In the rows, 128 means zero.
The same turns and mirrors carry the whole set onto itself and the rows of a family onto each other. Which other rows belong to the same family as each row named below? List them in the order they appear above.
These 40 rows form 5 families of 8 rows each.
q_133: [130 148 172  94 114 114 118 155 142 128]
q_923: [123 125 173 131 128 139 118 132 182 101]
q_722: [129 123 144 132 130 135 143 127 133 154]
q_582: [131 113 146 124 110 144 129 151 135 153]
q_499: [113 116 139 138 137 141 136 122 137 113]
q_873: [120 120 136 137 133 145 127 129 138 149]
q_708: [116 138 159 139 128 145 135 122 161  93]
q_505: [136 127 159 104 102 130 126 163 127 134]
q_840: [116 121 156 137 131 146 138 119 166 100]
q_190: [118 151 176  99 120 116 126 156 136 135]
q_844: [122 152 184 119 133 126 111 149 173 120]
q_858: [124 153 182 105 120 117 120 141 174 124]
q_157: [131 139 182  96 109 118 111 152 145 116]
q_691: [126 142 159 143 131 144 123 131 158  91]
q_882: [114 152 187 115 120 122 118 150 170 132]
q_405: [115 140 187  98 120 118 110 149 143 121]
q_995: [124 134 177 108 106 133 133 165 127 135]
q_750: [121 122 178 102 101 125 126 156 126 129]
q_615: [131 120 171 107  98 126 118 160 136 137]
q_761: [137 114 149 123 110 144 147 146 136 148]
q_618: [114 133 140 141 142 144 130 117 141 116]
q_729: [135 132 151 146 134 142 134 127 160  97]
q_987: [127 118 150 138 134 139 129 122 158  93]
q_348: [124 109 144 127 127 128 136 124 136 151]
q_161: [122 110 153 121 110 130 122 149 133 157]
q_513: [125 146 184 103 127 119 112 132 169 112]
q_189: [114 113 138 131 131 132 128 131 128 145]
q_163: [120 134 175 122 131 134 126 121 184 108]
q_338: [133 130 138 140 141 136 140 118 137 121]
q_667: [116 139 187 112 130 125 107 139 175 118]
q_781: [130 137 141 141 147 140 124 117 146 117]
q_713: [119 144 178 127 118 136 131 132 183 106]
q_229: [120 144 181 135 117 139 122 145 178 106]
q_284: [124 107 162 117 103 131 137 144 132 151]
q_627: [125 116 137 134 141 130 132 116 138 119]
q_313: [126 120 162 121 108 138 144 150 130 156]
q_592: [131 139 172 138 131 138 122 139 183 105]
q_974: [119 151 185 104 123 123 115 161 142 123]
q_165: [135 121 139 136 135 143 135 124 147 150]
q_49: [130 130 161 105 107 130 141 159 121 134]

Same family as q_858: q_133, q_582, q_873, q_708, q_505, q_618, q_713
Same family as q_338: q_722, q_844, q_995, q_729, q_313, q_592, q_974
Same family as q_284: q_923, q_405, q_750, q_987, q_348, q_667, q_627
Same family as q_229: q_190, q_691, q_882, q_761, q_781, q_165, q_49

